In the rows, zero is written as 128.
X: rows in several groups, each row roughly a mix of its group's directions:
X (156 x 11):
[[150 114 153 138  94  94 143 139 146 158 163]
 [104  78 129 137 111 120 162  92 130 129 105]
 [130 104 178  96 101 143 119 132 116 140 161]
 [126  95 138 170  93 123 130 134 147 134 171]
 [147 114 114 106 113 157  98 139  76 112 143]
 [134 146  99 149 155 107 125 144 157  99  85]
 [122 136 148 149 139 183  90 100 125 128 143]
 [ 92 182 128 155 155 104 142 128 125 133 118]
 [109 128 111 140  76 152 137 117 110 141  86]
 [170 127 105 104 169  96 128 139 121 116 153]
 [118 136 108 116 118  61 132 112  99 126 116]
 [149  94 124 147 171 141  93 124 159 114 116]
 [148 142 119 168 143  95 103 153 149 140 162]
 [127 110 162 144 151 178 108 105 118 135 153]
 [127 172 141 150 166 131 131 109 127 146 170]
 [102 155 119 104  98 120 167 124 109 120  89]
 [106 174 108 114 140  93 162 121 126 102 134]
 [103 177 152 117 139 164 129 143  98 143 118]
 [113 100 177 140 117 136 104 134 158  93 119]
 [160 146 112  90 149 167 117 146 104 128 152]
 [133 162 150 100 113 127 113 145 153 116  77]
 [116 101 139 177  98 135  95 110 143 122 152]
 [118 114 106 108  71 122 162 149 112 116 128]
 [165 122 117 112 124 126 120 139 105 162 181]
 [ 95 173 126 114 130 113 140 141 130 136  77]
 [147 127 145 119 131 178 108 167 145 128 160]
 [105 180 121 139 116 174 122 156 131 123 121]
 [134 143 118  82 116 130 177 143 126 163 119]
 [ 72 148 163 137 119 142 124 126 156 137 105]
 [107 162 147 129 144 185 117 150 116 113 137]
 [158 169 146 125 175 152 122 140 128 122 154]
 [151 104 117 106 127 164  94 162 109 100 138]
 [140 118  83 133 131 176 123 156 142 105 147]
 [140 127 148  76 123 168 139 144 106 105 113]
 [166 101 172 115 113 142 157 129 155 134 143]
 [136 126 139 125 114 120 111 180 171  95 115]
 [119 101 132 126  75 107 152 124 110 167 133]
 [118 131 117  74 113  89 160 131 105 124 126]
 [129 107 157 168 164 155 107 104 113 129 146]
 [159 135  87 150 172 141 125 158 141 129 140]
 [ 75 142 140 143 107 149 149 129 136 128  86]
 [119 127 126 136 172 184 122 114 129  97 118]
 [122  95 143 159 134 164 115  82 127 140 150]
 [138 126 110 131 153  68 108 134 142 106  99]
 [ 89 156 123  94 112 122 137 132  84 127 101]
 [132  82 155  90 144 102 137 102 110 119 142]
 [171 119 133 131 174 147 101 154 139 128 152]
 [128 115 142 150 144 168  76 117 120  99 119]
 [ 96 124 148 123  92  88 140 125 106 165 140]
 [121 142  81 109 168 132 159 137 103 115 146]
 [140 127 135 157 177 119 104 139 167 100 126]
 [163 139 144 108 109 102 119 151 117 156 172]
 [125 151  74 109 129  98 157 130 135 119  99]
 [118 145 127 162 157 102 144 118 167 125  88]
 [115 171 115 101 142 110 123  94  85 130 123]
 [103 147 158 119  62 135 123 136 131 137 122]
 [107 144 133 155  71 145 116 148 157 125 122]
 [137 147 101 111 144  64 120 119 106 124 128]
 [ 97 178 115 159 145 152 130 119 110 121 103]
 [151  85 146 150 135 162  93 149 146 127 120]
 [141 119 120 142 134 187 122 147 118 113 169]
 [130 137 157 129 104 131 124 163  92 155 170]
 [145 114 109  97  88 137 164 163 125 144 144]
 [139 151 115 124 177  82 127 134 154 112 114]
 [114 168 145  91 149 122 138 124  86 125 103]
 [ 97 165  82 135 127 128 152 108 121 119  98]
 [122 141  97 114 107  94 152 129 103 121  80]
 [143  73 130 123 119 147 118 147 148  97  96]
 [151 137 171 126 150 143 103 118 123 165 163]
 [130  97 152 165  95 151 112 104 154 148 138]
 [143 120 112 115 108 112 131 188 158 112 147]
 [ 94 150 134 108  98 154 124 121  82 144 106]
 [112 101 123 122  81 102 166 146 130 127 100]
 [ 75 142 150 134 111 135 136 119 149 145  85]
 [135 102 110 111 128 185 112 119 107 147 155]
 [124 184 142 148  99 136 107 151 137 139 102]
 [163 164 115 131 123 136 126 142 118 133 186]
 [ 93 172 120 115 112 121 152 115  85 137 113]
 [130 110 134  93  90  84 146 104 113 149 127]
 [167 102 118 156 133  93 117 163 139 141 151]
 [121  96 144 111 128 121 151  92  75 139 132]
 [119 162  81 103 115 154 113 159 114 119 114]
 [127 138 156 143 121  60 128 129 134 102 127]
 [120 133  96 138  93 153 158 130 103 126  84]
 [151 136 149 140 150  83 134 123 171 148 104]
 [120 148 142  81 111 135 136 114  83 151 151]
 [154 118 135  73 133 169 124 125 113 111 108]
 [109  79 110 135  88 140 137 130 134 104  98]
 [117 166 139 145 123 154 163 144  89 122 100]
 [143 158 128 122 150 123 141 117 169 178 148]
 [145 104  72 140 109 168 134 139 140 119 122]
 [144 161 116 104 131  75 135 134 100 126 101]
 [190 134 128 116 134 139 118 126 141 138 173]
 [104 149 134 147  84  84 135 119 117 136  98]
 [104 135 118 126 129  76 129 112 111 102  85]
 [162 144 109 124 176 107 113 149 158 116 145]
 [123 173 114 106 149  93 124 162 122  98 122]
 [133 105 143 141 168 162 122 100 102 140 162]
 [139  80 112 125 132 159 113 121 131 115 178]
 [146  92 144 121  89  89 127 103 132 158 133]
 [ 93 104 111 106  90 141 141 110 104 118  95]
 [ 96 108 149 143 108 129 136  79  95 141 145]
 [179  87 147 124 121 130 121 124 158 141 154]
 [ 96 115 133 131 147 164 131 141 123  88  85]
 [142 120  84 132 113 143 138 126 152  90  87]
 [107 128  83  97 117 104 159 130 144  97 112]
 [147 130  75 112 116 163 126 146  93 117 133]
 [ 89 151 119 105 144 151 127 129  94 106  90]
 [151 146 143 137 162 109 109 155 156 105 167]
 [138 109 105  79 144 115 158 130 105 132 164]
 [108 122 164 151  91 125 110  95 146 127  94]
 [113 129  92 124 175 124 154  93 101 115 124]
 [140 109 121 150 118  69 139 141 153 145 155]
 [140 132 138 141 109 164 100 161 178 120 124]
 [138 114 165 145 144 145 102 127 149 128 182]
 [ 77 146 103 146 149 107 114 112 114 129  95]
 [140 117 138 111 173 167  90 142 118 105 128]
 [183 110 114 134 145  85 145 115 141 140 121]
 [ 99 123 132 125 109  93 130 102  83 128  92]
 [109  90 158 163  92 124 131 113 141 159 121]
 [143 130 138 121  97 133 132 148 105 143 191]
 [127 106 105  73 127 113 154 149 137 104 149]
 [100 122 161 159 143  95 112 173 128 135 129]
 [127 142 109  96  90 116 173 134 117 157 147]
 [134 118  99 142 115  96 121 153 169  86 128]
 [106  95 142 187 121 114 123 122 120 117 155]
 [164 120 149 138 155 114 103 131 159 131 174]
 [ 83 145 137 115  92 136 130 114  99 142  92]
 [ 89 151 181 112 154 113 129 116 129 147 123]
 [138 108 135 170 152 147  99 130 170 105 117]
 [ 82 156 150 132 136 141 158  99 120 115  98]
 [110 109 177 159 142 171 137 123 137 135 113]
 [ 97 110  97 114  97 130 162  98 114 134 157]
 [155 154 127 148 126  74 136 138 153 125  97]
 [ 89 154 111 108 124 109 142 108 111 130  78]
 [151 147 111 102 140 116 169 159 127 135 169]
 [114  75 116 128  99 157 137 101 103 123 141]
 [134 142 133 163 153 127 132 135 154 111 186]
 [130 125 110 168  95 101 152 156 160 114 117]
 [122 123 127 118 152  85 129 134  99 100  80]
 [168 132 127 135 180 152 112 120 160 111 122]
 [160 118 121 110 119 164 145 164 135 144 170]
 [125 169 132 154 125  78 138 142 134 154 154]
 [172 119 141 141 116  99 141 117 169 155 151]
 [123 135 134 138 142  95 166 139 183 140 111]
 [171 142  88 116 131  82 126 139 130 129 106]
 [136  95  94 113 101 127 147  99  93 143 102]
 [130 131 154 154 141 162 102 142 168 128 165]
 [118  95 148 156 117 147 114 110 182 142 136]
 [155  80 138 121 133 124  85 164 137 120 126]
 [144 136 139 116 160 169 117 141  99 132 173]
 [101 159 140 132 146  89 146  89  98 139 126]
 [117 137 104 112 114  63 154 129 121 120 111]
 [153 129 104  88 154 100 134 159 113 113 100]
 [163 107 137 142 156 154  96 153 140 114 161]
 [ 88 165 119 148 137  99 152 111 132 133  93]]

the one row of each list that fits no group (the others fit one group, some only roughly):
    j_612: [163 124  92 141 127 152 100 148 150 107 162]
    j_78: [136 115 108  79 101 165 122 118  94 116 128]
    j_887: [ 94 122 152 171 140 122 124 110 137  88 100]
    j_992: [ 96 128 156 141 113  83 156 110 127 162 123]
    j_524: [ 95 142 127  93 109 134 147  88  93 148 126]
    j_200: [128 110 102 154 160 172  99 124 127 103 148]
    j_560: [145 124 110 151 101  79 133 138 159 100 110]
    j_820: [ 88 124 152  90 111 157 142 121  97 148 141]
    j_376: [143 120 135 160 161  88 113 134 175 136 128]
    j_515: [134  95 142 118 120 159 100 111 119 150 178]
    j_693: [155 151  92 124 154 133 101 151 131  92 101]
    j_335: [ 81 131 130 106 105 125 144 137  97 117  86]
    j_745: [116 137 126  89  80 111 130 139  87 145 135]
    j_443: [133 132 142 118 127 132 108  79 148 133  73]

j_820
    j_886: [104 116 123  88 145 146 138 103  83 155 119]
    j_989: [ 98 166 130  94 114 142 159 111  93 133 116]
    j_621: [125 135  87 125 164  83 151 123 112 107 113]
    j_559: [157 128 114 142 124 107 106 187 128 117 155]
    j_244: [142 123 101  76  91 109 115 127 103 136 114]
    j_151: [146 146 118 141 104 116 118 180 116 124 171]
    j_433: [154 155  95 133 132  94 114 160 164 114 119]
    j_76: [144  96 117 118  92 123 147 154  97 148 164]
    j_357: [110 121 126  95 118 103 171  94 113 126  96]
    j_341: [156 112  91  87 150  89 148 130 129 130 126]

j_357
    j_670: [111 165 109  92 153 120 153 118 101 115 100]
    j_272: [133 172 127 155 116 153 111 179 141 133 129]
    j_620: [106 185 122 119 143 128 164 110 156 128 131]
    j_69: [121 162 128 131 117  90 129 111 121 133  70]
    j_551: [148  87 162 108 149 116 108 143 159 101 126]
    j_236: [105 131 109 155 104  86 148  96 145 153 116]
    j_811: [135 136 156 120 107 104 155 146 148 170 165]
    j_409: [166  90  90 128 145 155 146 130 108 121 149]
    j_974: [113  93 157 170 130 127  91 112 124 115 101]
    j_273: [137 128 147 150 113 154 153 127 128 134 192]

j_811
    j_533: [157 117 153 144 183 140 106 135 158 122 134]
    j_271: [ 86 164 139 138 138 135 139 111  79 116 116]
    j_428: [165 149 114 130 173 132 126 160 157 122 151]
    j_488: [124 172 108  81 136 161 144 148 115 128 125]
    j_712: [ 89 138 155 105 135 116 127  93  98 165 124]
    j_940: [152  99 116 142 128 141 149 145 144 122 187]
    j_85: [ 75 157 151 135 106 151 130 108 111 112 107]
    j_61: [135 112  73  97 145 137 143 142 109  98 144]
    j_475: [130 121 180 153 120 115 104 105 158 156 138]
    j_126: [109 166 104 104 130 170 131 112  95 111 120]

j_940
    j_791: [167  99  97 141 152 127  89 129 155 116 134]
    j_578: [100 101 155 145 100 127 118 104 120 147  82]
    j_260: [152 119 144  92  78 112 153 126 122 153 145]
    j_117: [178 111  75 118 150 116 132 137 130 123 134]
    j_525: [135 126 105 116 195 118 139 127 121 152 148]
    j_825: [110 143 152  88 149 133 139  88  92 127 110]
    j_579: [ 95 129 136 127  92 109 187 124 127 142 125]
    j_593: [153 155 122 164 120 116 136 132 138 146 184]
    j_956: [156 131  95 150 141 158 101 138 126 111 172]
    j_874: [ 92 138 141 137  74 126 138  99 104 150 127]

j_525
    j_813: [153  98 125 146 171 140  95 136 142  96 146]
    j_740: [114 135 117 147 165 107 134  96 127 102  81]
    j_592: [135 174 154 155 157 107 152 126 156 141 141]
    j_756: [125 156 123  61 131 133 149 151 113 129 130]
    j_680: [ 68 143 120 144 141 136 137 122 112 106  93]
    j_673: [130 168 132 133 111  77 110 143 156 134 104]
    j_884: [110 134 132 111 120  88 165 109  90 155 114]
    j_247: [ 96 118 103 181 128 103 128 129 154 121 103]
    j_29: [122 102 138 110 170 166 129 126 113 101 163]
    j_720: [109 124 100  84 145  90 155 122 109 127 105]
    j_201: [102 132 138 156  95  97 144 101 153 160 145]
    j_23: [109 149  94 103 135 165 132  97  99 110 109]

j_813
    j_209: [148 125 154  71 160 112 128 112 106 136 118]
    j_892: [116 141 129 140 128  97 114 143 193 105 126]
    j_408: [100 164 160 104 120 107 159 117 100 150 126]
    j_242: [167 100  91 111 169 114 133 135 150 116 132]
    j_28: [113 165 127 135 167  78 134 104 139 121 124]
    j_115: [167 138 103 135 170 134 135 160 146 106 151]
    j_144: [119 145 148 121 126  98 106 112 121 141  66]
    j_344: [137 146  93 111 143  81 124 138 140  89 109]
    j_717: [141 178 119 138 150 121 119 123 134 145  76]
    j_350: [142 133  94 123 159 174  99 122 117  99 142]
    j_707: [ 77 172 120 138 141 126 145 102 104 134 121]
    j_250: [ 87 117 141 145  84 131 124  92 110 131 101]
    j_448: [152  70 139 140 135 130 118 131 148 126 169]
    j_730: [142 152 146 158 184 145 123 138 151 119 146]

j_144
    j_198: [ 98 127 157 131 139 112 137  96 104 145  78]
    j_993: [168 116 106  90 126  86 149 128 126 133 154]
    j_513: [118  93 151 142 102 164 121  92 139 142 156]
    j_4: [153 119 122 175  95 119 113 137 172 113 129]
    j_314: [157 106 104  87 125 126 145 147 126 152 170]
    j_868: [160 133  82 108 170 138 137 153 144 123 136]
    j_758: [ 88 114 145 172  96 155 120 111 142 112 130]
    j_446: [ 97 145 158 141  82 136 131 114 105 140  94]
    j_147: [126 138 106  98  81 125 153 155 121 152 156]
    j_962: [107 127 178 146 127 134 112  86 127 123  94]

j_993
    j_47: [115 109 112 112 138  82 150 104 142 101  92]
    j_481: [130 162 107 118  80 119 151 122 104 146 158]
    j_79: [131 107 139 149  97 102 157 145 160 156 158]
    j_625: [164  95 114 136 137 104 122 174 133 106 152]
    j_187: [115  92 160 157  97 169 110 124 122 140 129]
    j_107: [122  99 142 139  84 181 118 128 142 144 125]
    j_214: [ 76 128 116 122 102 111 160 102 102 111 129]
    j_947: [118 100 128 106  68 126 162 120 121 129 111]
    j_957: [116 109 152 139  91 168 111 135 148 129 169]
    j_684: [112 167 138 117 107  91 135 133  86 118 100]
    j_368: [169  97 149 137 158 159 120 124 161 121 145]
    j_108: [106 117 142 131  85 117 168 117 140 170 117]
    j_683: [156  89 100 125 171 121 131 122 162 114 140]
    j_728: [ 88 146 104  98 130 141 127 110  96 119  90]
    j_395: [101 128  80 120 130 120 155 107  98 122  93]

j_395
    j_858: [156 104 143 102  75 111 137 160 129 133 131]
    j_982: [ 86 128 147 113 112 110 157 105 116 141  84]
    j_321: [106 109 150 182 123 138 108 119 154  97 126]
    j_87: [130 148 139 163 111 102 108 153 174 103 128]
    j_432: [145 135  92 151 135 138 171 155 139 104  98]
    j_607: [146 116 116 145 141  75 111 124 173 145 120]
    j_719: [142 140 157 131 113 165  99 122  95 156 159]
    j_411: [162 124 110  89 134 127 137 174 116 139 159]
    j_295: [106 162 109  89 110 129 152 114  85 124 125]
    j_840: [172 111 113 105 143 165  97 136 126 108 151]
    j_672: [133 119 186 119 165 146 106 118 105 124 139]
    j_86: [164 131 124 118 190 107 146 138 143 129 143]
    j_623: [168 103 115 125 164 160 107 128 120  93 132]
    j_130: [124 135 109 118 139  76 131 145 173 110 105]

j_623
    j_691: [ 95 146 119  97 105 140 159 109  86 138 142]
    j_827: [104 109 119  96 125 123 158 107  76 138 110]
    j_635: [158 149 106 119 113 143 159 129 120 157 177]
    j_486: [136 134 150  92  95 143 168 108 106 141 155]
    j_391: [ 95 136 170 151 104 111 115 121 132 107  89]
    j_657: [188 114 116 136 122 120 111 152 159 124 151]
    j_352: [139 186 144 130 145 110 135 161 116 142 154]
    j_859: [161 126 108 112  72 113 152 116 133 144 148]
    j_617: [133 101 147 180 148 121  93 126 153 117 144]
    j_517: [101 116 153 132 102  82 144 110 134 163 108]
    j_347: [105 127  93  94  98 129 115 126  87 121  99]
    j_824: [167 110 120 120 158  73 128 119 133 135 107]

j_635
    j_382: [111 127  94  96 128 155 126  94 104 113  91]
    j_890: [ 91 110 156 150 120 118 133  99 116 136  80]
    j_18: [173 125 117 159 132 106 125 153 167 105 141]
    j_396: [141  94 133 151 112 167 108 160 134  97 149]
    j_959: [ 99 153 144 135 116  96 143 127 152 138  76]
    j_462: [ 93 152 113 132 145 128 142  89 112 106  86]
    j_567: [135 127 102 118  67 101 157 117 132 139 115]
    j_434: [125 161  97 117 160 174 127 121 144 110 105]
    j_369: [101 101 147 116  99  96 160 124 133 138  89]
    j_848: [137 157 121  97 140 119 139 123  80 154  93]
    j_499: [105 111 150 131  98 151 122 101 129 146  76]
    j_67: [ 88 134 139 139  87 118 173 108 115 139 134]
    j_738: [131 136 164 155 123 127 105 187 140 139 114]

j_738
